Each path below is one point turned by a fixed rotation once a step. After each direction that follows a path, write how fast that rotation turns it, in degrees per step (0 if it stays still).
Each turn is a multiple of 5 degrees from 10 to 175, or 0.
Each row of a path follows its step; steps can be skipped.
path 1
step 1: [ -2.6 -19.4 -22.4  16.6 -16.1   2.6  -4.7 -14.9  24.6 -17.9  -3.6  12.4
 -16.4  -6.3  -0.2  13.3 -10.3  13.6 -18.8  -7.5 -23.6 -11.6  11.2 -18.2
  35.8  -9.9  16.4   0.5  -2.8  13.7 -24.9 -12.3   6.2  -6.8  -3.2   2.9
   8.3   3.8 -10.9 -16.6   7.3  12.4  20.4  20.4  -2.7   4.1   7.5   1.8
   8.8   3.2  15.4   6.2   5.9  -4.4 -14.4  -1.8  23.2  -9.5  17.1   9.5
  16.1]
step 2: [ -1.7   1.2   9.9   8.1  -0.7  20.9 -13.1 -14.0  -1.3   0.1  -0.3  19.3
 -16.0  11.8 -33.9   2.9  -8.0  11.0  -7.0  -2.3 -13.4 -11.8  10.3  -3.4
  -8.3  -1.9  11.4  15.1  16.5 -23.1  -1.2 -28.9  -4.4  -5.4  -0.4 -18.5
   2.7  17.0  -6.6 -16.4  14.2  16.4  12.7 -24.2  24.9  15.0  -0.7 -17.1
  -8.4  25.2  24.3  -3.4 -11.7  -4.9  -3.2  22.8  -2.0  -1.8   5.2 -13.7
   7.8]
step 3: [-15.1 -11.0 -25.2  -3.4  -7.3   7.3  -2.8  16.2   3.4 -12.3  -6.5 -16.2
 -20.0  12.3 -19.0   0.8   4.6 -11.9  15.8   0.8 -14.2 -13.3   1.1 -22.3
  15.5   8.7  12.4  15.3   5.0   6.9  -0.5   3.2 -17.6   0.0  -6.5  10.0
 -18.9   1.5  -9.6 -32.7  -1.7  18.4  18.1  20.0   1.2 -16.6  10.2 -13.9
  -4.9  14.0  26.0   0.0   1.4   0.5  12.9  -0.2  22.1  23.9   3.4 -28.7
   3.2]
step 4: [  5.6  -2.9  -7.1 -17.7   0.3  16.3   8.6   2.1  13.2  -3.7  -9.9  13.9
  17.0 -16.0 -23.8  -1.2  -1.9  -4.3  -4.8  23.0   6.7   7.7   0.3   2.1
  12.3  23.5   7.0   8.3   9.3 -25.6   0.5   0.4  14.1 -13.8  -2.3 -36.3
  14.1  10.5 -25.1 -16.7  -3.0  -2.2  12.8  -6.1  -0.4   5.7  15.7   2.0
 -15.4  13.2  28.3  -5.7   3.1  28.9  16.9   1.8  -1.7  21.8   0.0 -10.7
  18.3]
step 5: [  4.0  -5.9 -17.2   7.3 -16.6  15.0   6.9  -1.8 -18.4 -12.7 -15.8   3.0
  12.8 -26.7  -8.1  10.6 -30.8  -9.5  11.3  -2.0 -23.7  -8.4  -5.2 -25.8
   0.4   1.4  14.0   6.5  -2.4 -13.0 -15.3  11.4   4.0  -6.1  11.4 -11.3
  -3.0  15.5  -6.7  -6.5 -37.3  34.1  21.1  26.2 -11.0 -10.0  -3.3  -9.3
  -2.5   5.3 -12.5   0.6  -8.8  -1.6   6.3   3.9  10.5   6.8  -6.0  -5.8
  14.5]
step 8: [ 10.4   0.3   4.8   6.8   2.5  34.6  -9.1  -6.1   9.7 -20.2 -15.7 -11.2
  20.9 -12.2  -4.5   1.9 -21.6  10.6  21.0  -0.7  -5.3  -3.9   0.9 -16.5
  22.8   5.5   3.0  -4.6   0.2  -7.8   0.5  -5.4 -10.4  -8.3  -7.6 -16.3
 -11.0  22.0  -3.5  -9.0  22.4   6.8  -5.8 -22.8   9.5  32.5   5.4  -3.9
  -0.5   2.6  35.3  -5.0  18.1   1.3  -5.3   2.2   8.1   5.2   3.8  29.8
 -15.3]
step 9: [ 23.4 -19.6   0.2  -1.7 -11.8  -0.7  -7.4 -17.3 -12.2 -24.8  13.3  -4.1
   5.3  21.0  18.6   1.3   7.8   5.0  13.2   2.4 -11.2 -10.4  -4.6 -21.4
   0.2 -18.2  19.1  -0.6  23.8 -15.1  -0.9  -7.3   5.5  -0.7   0.6  -3.4
 -17.1  16.7 -13.1 -17.3 -18.9  21.0  15.7  -0.8  21.9  -7.3   6.8  -1.2
   1.7  -1.8  17.7  -3.5  10.6   2.9  27.3  10.9  19.8   8.1 -25.6  -2.0
 -19.3]
step 10: [ -2.2 -25.5  -4.6  12.9 -16.5   7.5  -0.3 -13.4  -9.9 -10.1 -10.3 -13.1
  10.7 -18.6   4.7   1.1   4.6  -7.1  14.6  -9.0  -3.4  -8.9   2.0  -7.0
  16.9  16.5  -9.9  22.7  13.1  -7.4   8.3  -9.7   5.0  24.3   8.4   1.1
  24.0  20.3 -13.8 -20.0  10.6  -8.5 -10.4  -0.2  -2.6  13.5   1.2  15.4
 -26.4  26.4  26.3  -8.3  29.2  -2.2  28.7  -2.1 -10.3   8.9  -0.4  -2.8
  -7.5]
step 11: [ 15.5   0.2   0.4  -8.7 -18.2   8.9 -12.4   3.9 -13.1  -4.7   4.6  13.4
  14.9  16.0   9.3   8.7 -13.7  -2.1 -11.5  13.6 -20.6 -10.6  -7.2 -25.0
   0.2  14.8  10.2  -8.0   2.4 -17.9 -11.4 -12.5   1.2   7.3 -15.3  25.5
  16.0  16.4 -45.6 -17.7 -23.3  11.6  12.3  11.0  -1.6  -5.3  -9.5  21.7
 -18.7 -13.1   2.0 -11.2  14.1   8.4   2.3   7.4  -1.0   8.0  13.3   5.4
   5.0]
Speeds:
[ -3.6  -2.4  -0.9  -0.3   7.3   6.5   0.2   1.6  -6.9  -0.8   0.8   0.0
  -3.3  -5.0   0.4   2.2   1.5   2.4   1.6  -0.9  -4.4  -4.8   1.2   1.3
  -0.6   4.2   3.8   6.6 -11.5  -6.7  -2.0   0.8   0.4   1.3   1.2  -0.4
   0.5   2.2   4.2   2.5  -3.7   3.0  -7.2  -0.1   4.0   1.2  -6.4   0.9
  -0.3   6.1  -0.1  -2.3  -0.1  -1.8  -4.7  -1.6  -8.1   0.7  -1.2  -0.8
  -3.6] -> 135
[ 1.4 -3.2  8.2  5.7 -0.6  0.6  1.4  6.3  1.3 -1.7  2.5 -3.9 -2.6  3.6
  1.5 -1.4  0.6 -7.9 -2.5  0.7  3.6 -3.1  7.4 -0.4  3.0  4.2 -2.8 -2.7
  0.9 -1.8 -3.5 -0.4  0.3 -3.7  2.2  1.2 -1.8  4.9 -0.9 -1.6 -0.2 -1.7
  2.4 -1.9  1.8  1.0 -0.9 -8.2  2.6  6.9 -3.4  6.0  6.9  8.3 -2.3 -1.6
  0.2  2.3 -6.6 -2.8 -3.3] -> 60
[-4.2 -2.0 -5.1 -4.0  0.6  5.0 -3.5 -3.4  2.1  0.9 -2.6  0.3 -2.2  4.9
  7.0  0.7  3.8  5.3  3.5  0.3  1.4 -9.9 -5.1 -0.7  1.9 -1.6 -3.0 -7.9
  0.8  0.4  1.0 -2.4 -2.4 -3.4  3.0 -3.8  2.7 -3.4  1.1 -6.2  5.1 -0.1
  3.9 -3.0  4.2  2.9 -1.8 -5.2  0.2 -2.0  4.4  0.8  1.7 -3.3  1.5 -3.2
 -4.0 -3.5 -4.8 -7.5 -2.3] -> 55
[-0.6 -0.7  2.1 -5.1 -3.0  2.4 -2.9  4.5 12.0  4.1  5.4 -3.2 -4.0 -5.8
 -7.5  6.4 -0.3  0.6  1.1 -3.1 -1.1  1.0 -0.7  2.4 -8.0  4.0 -0.2 -2.3
  1.7  0.4 -4.6  2.8  1.9  1.2 -3.1  1.2  1.6 -0.8  3.7 -7.1 -3.4  0.0
  7.9  1.0 -0.5 -2.8 -2.1  0.0  1.4  4.6  0.6 -5.5 -2.9  2.0  0.4 -0.1
 -3.8 -2.0  2.8 -4.0  1.0] -> 35
[-6.4  1.8 -2.3 -2.0 -7.0 -3.2  0.9 -0.3 -1.7  5.4 -5.9  6.6  2.5 -0.6
 -4.0  2.9  2.7 -8.1  1.6  5.7  5.5  0.5  4.7  5.9  1.5 -2.3  7.3  0.8
  1.9  1.5 -1.8  2.0 -0.5 -3.0 -2.0  0.7 -0.5 -0.8  1.0 -3.4 -1.6  2.7
 -0.9  5.2  1.9  5.8 -7.3 -4.8  0.0 -3.1  3.4  4.3 -5.0 -0.6 -3.0  1.2
 -3.7  6.8  0.5 -1.7  0.0] -> 35
[-2.4  0.1  5.3 -2.6  0.2  7.1 -2.6 -4.6 -1.4 -1.8  2.0  0.7  1.8  2.0
 -1.9 -5.0 -0.9  3.2  0.9 -0.6  7.6  5.9  3.6 -1.6 -2.4 -1.5 -3.2  2.7
  2.1 -2.1 -1.1 -3.3  6.5 -4.8 -9.1 -6.5  4.8 -1.7 -1.1 -2.7  2.2 -0.6
 -0.8 -8.7  0.2 -4.1 -4.9  0.7 -8.0 -0.9 -5.4  1.1 -1.0 -1.6 -2.6 -1.8
 -0.7  6.1  2.5 -0.5 -3.0] -> 170
path 2
step 0: [-17.0  -4.0   4.5  13.7   4.5 -13.3   5.1   8.2  -5.8 -25.9   7.8  -3.6
  -9.4  -2.1   7.4   3.4 -12.7  15.1  -9.7  11.0   6.3  16.7 -22.3  -7.3
   9.0  14.3  -4.0  25.0  11.8   1.5   6.7  -5.4  -0.2  -8.3 -20.6  -9.1
  -2.9  11.8  -7.4 -20.9  -0.6  -6.5 -21.3  -8.6 -12.0  -1.0 -19.2  -4.8
  19.5   7.4  -0.3 -13.0  -3.8   5.4  14.3 -18.3 -14.0 -13.4  -6.5 -28.4
   0.9]
step 1: [-17.9  -4.8 -16.0   1.2 -21.6   0.2   1.9 -25.8 -10.1  11.6  13.3  -9.6
   6.7 -10.1 -22.5  10.2   7.5  12.0   3.0   9.3   5.1  25.8   3.4   1.9
   4.6  13.0 -24.2  16.6 -24.3  10.4   1.3   3.7   3.2   5.0 -13.0  16.4
   0.9 -13.7  19.1   7.1 -16.9  11.5   0.7 -12.1  -2.4  11.9  -4.1  19.9
   4.0  21.0  -1.1  -7.4 -11.5  12.7  -0.5   8.2  -4.7   5.1   3.3  -0.6
  -6.2]
step 3: [-22.0  -9.5   1.6 -13.3   2.3 -12.4 -27.0  15.8  -4.2  -1.7  -0.1  -4.3
  -3.1  -0.5  -6.9  20.7  13.1 -13.1  -6.7  12.2  14.5 -19.0  10.9  20.1
   1.0  14.4  -4.1   2.2  12.3  -0.8  13.5  -9.1  22.5  -0.5  18.9  13.2
  10.9  21.0  -5.6 -14.1  11.8 -15.5   2.3   2.9  23.8  -2.3  13.4   8.1
   7.7   4.4   2.7  19.2  11.5   3.7   3.4  -8.4   4.4  26.1   2.8   5.4
   6.9]
step 4: [-28.0  19.5  -2.3   9.0 -17.8   5.6  13.0   6.1  -4.5 -19.5 -19.7   5.8
   5.5  13.9  -3.9  -4.2   2.4  -9.5 -11.6   8.0  -4.6 -16.1   5.8  12.8
   0.5 -11.5   1.5  14.1   7.8   5.3 -11.1  -7.3  -4.1  -3.7  -5.7   0.2
   4.1   3.8 -22.5 -24.8 -27.6  24.4 -11.0  21.6  -6.1  -9.7   0.8   1.9
   2.6   1.5   7.5  -6.8  -6.9  -5.1  24.2  -9.3   9.9   6.4   7.4 -18.7
   0.6]
step 6: [ 10.6  -2.0 -12.0   2.1  -0.8   4.3   8.3 -10.6  15.3   3.4   9.9 -16.7
 -10.1 -24.1  -4.3 -19.5 -19.2  -7.3 -16.0  29.8   1.0  15.4  -5.6  10.9
  -8.1 -19.8   3.6   5.4  -3.9 -30.9   1.5 -20.9  -6.7   0.3  10.9   1.4
 -17.8   3.6  -4.3   1.7  -0.5 -16.8  -2.2   4.8  -3.9   3.9  -3.5   9.6
  -6.7  -4.4  -5.1   9.6  17.6 -20.8  -4.7 -23.6   4.8  -5.3 -15.5   0.2
 -17.6]
step 7: [ -9.0 -24.2  -6.7   5.4   3.2 -13.5 -26.5  -9.7   6.9  20.5   1.4  12.2
   1.6 -16.7   0.1  21.4  -5.3 -15.8  -9.7   4.8  13.6 -23.3  -9.0 -12.8
   0.2   5.2  -2.9  10.4  12.2 -11.9  16.0  -5.4  -6.5  -9.3   6.2  -1.8
  -7.9   6.8   4.5 -10.2  -8.6 -16.4   4.6  15.7  -0.3  24.9  -8.8  14.5
  28.3   1.8  10.0  -9.7 -17.5   5.9  -1.1  -8.3   0.5 -21.2   9.1   2.0
   0.9]
step 9: [  4.6  -4.2  -6.3  -0.4 -17.7 -12.2  -1.5 -11.9 -20.0  -7.1   4.8  -5.4
 -16.7  19.2 -19.7   7.6 -13.0 -18.2   5.4  -6.1  -0.7  14.7 -14.8 -15.7
   9.1 -10.4  -1.2  -4.2   9.1   0.6   5.0   7.7   9.2  11.8   4.2  -7.2
   1.5 -13.8   4.7   1.6  22.9   4.0   2.6  16.4  -2.4 -15.8   5.4  -0.7
  16.4   0.0  -2.4  20.2  -4.1   5.3  15.6   8.6 -21.6  15.2 -36.3  -1.9
  19.5]
step 10: [  4.5   5.1   6.9 -16.4 -13.3  -2.1 -17.2 -18.7 -14.6  -7.4  19.0 -22.4
  -4.9   4.9  10.7 -21.4  -2.1 -17.7 -32.9   9.1  19.1   2.5  -9.6  22.2
  -2.9  -0.3 -12.6  -1.8 -17.2   3.3  20.8  10.2  12.2   0.7   2.5  -4.6
   1.7  10.9  -7.6   9.7  -2.8   6.0  11.0   6.7   6.4  -4.0 -15.3   4.1
  -8.7 -11.7  -7.4   9.2  10.2   3.6  18.3   1.8  19.5   3.3  -2.0  -5.7
 -19.4]
step 11: [ -7.6   4.1  -2.1  33.7  -3.6   8.5   2.7  -7.7 -13.0 -14.5  -6.5 -10.8
 -11.0  -4.2   0.9   7.1  24.5   7.3 -19.3  -5.6  11.3 -14.4   7.1  -5.5
   7.5 -10.5  -7.1 -17.2  14.8  -7.1  17.6  -5.2  21.1 -19.3   0.4   2.3
   1.6  -0.5  -0.5  -5.9  -1.4  -4.4   0.0  11.7 -22.1  14.5   5.9  -4.7
   9.4  -6.5   4.9   9.0  -4.1  12.7  -8.5   8.1   2.1 -27.6  25.1 -23.1
 -12.1]
Speeds:
[ 0.8  3.0 -1.4 -2.7 -2.7  3.0  4.2  0.0 -3.6 -2.7 -2.6 -3.2  4.4  7.0
  2.0  0.5 -5.7  0.3 -0.7 -2.4 -4.8 -4.8 -2.2 -1.1 -1.8  2.8  2.2 -0.8
 -2.8  7.2  2.3 -4.0 -2.0 -4.4 -4.9  1.6  0.6  8.6 -1.3 -0.7  0.3  2.2
 -1.7  5.2  4.2  4.8 -1.3 -3.4 -1.7 -4.6 -0.3  7.4 -0.2  5.1 -0.6 -1.4
  1.6  4.7 -9.7 -2.7  6.5] -> 70
[ 1.0 -2.8 -5.5 -4.1  8.4 -4.0  0.1 -2.9  3.0  4.1 -3.9  1.2  5.5 -3.0
 -3.5  1.4 -5.4 -3.9 -1.2 -0.2 -4.2  2.9 -4.4 -7.0 -1.3 -4.8  1.9 -0.8
  4.6 -0.8 -5.2 -0.1  1.1 -7.0  2.5 -6.1 -1.5  0.1 -1.6 -2.4 -4.9  0.4
 -1.1  2.6  0.3  2.2  0.3  1.3 -6.2 -6.0  4.2 -5.6  0.4 -6.0 -4.0 -5.1
  1.4  5.3  0.5  1.3 -0.2] -> 40
[ 0.1 -0.1  4.7  5.1 -2.4 -1.8 -4.5 -6.8  3.9 -4.7  0.1 -1.5  5.5 -2.1
  5.0 -0.2  2.2 -2.4  2.7 -0.3 -4.7 -1.2  5.8 -2.3  3.3  1.6  1.4 -1.2
 -0.1  3.1 -9.7 -1.6 -1.4  0.7 -1.1 -3.8  0.5  1.6  2.7  1.9  2.4 -1.9
 -0.2  1.9  6.1  1.6 -4.1 -2.7  3.0  1.3  2.5  1.2  5.6 -7.4  4.9 -0.4
 -3.6  0.1 -3.1 -7.7 -9.8] -> 175
[  1.4   1.0   2.7   0.4   2.8   2.2 -10.4  -7.5   5.8  -0.6   0.9  -1.5
   0.5   1.5  -1.9  -9.3  -0.5   5.5   0.4   4.1   3.7  -1.2  -0.2   2.5
  -2.4  -0.2   0.9  -0.5   5.0  -1.6   5.4  -5.4  -1.9  -8.0   5.4  -1.2
   1.7   3.9   2.7   4.5   4.3  -4.4  -1.0   3.0   5.0  -5.8  -2.9   2.2
  -1.7  -2.0   0.1   2.4  -1.7  -0.4   0.6   1.3   2.6  -1.2   4.4   0.0
   7.1] -> 95
[-2.3 -5.2  2.5 -2.9 -1.2  4.0 -0.5 -5.2  4.1 -2.8 -2.9 -0.7  0.1 -3.3
  3.3  2.9 -9.0  4.0  1.0 -2.8  1.6  4.9  2.6 -3.0 -6.3  2.1  2.6  2.0
  0.8  3.3  4.7  0.6 -6.7  2.8  3.2 -2.7 -6.9  5.6  4.3 -0.5  0.1  1.9
 -4.0 -2.9 -3.4  4.5  1.5  6.5  2.6  8.1  1.8 -1.9  1.0  2.8 -2.8 -2.1
 -6.8 -2.2 -1.8  4.7 -1.0] -> 55
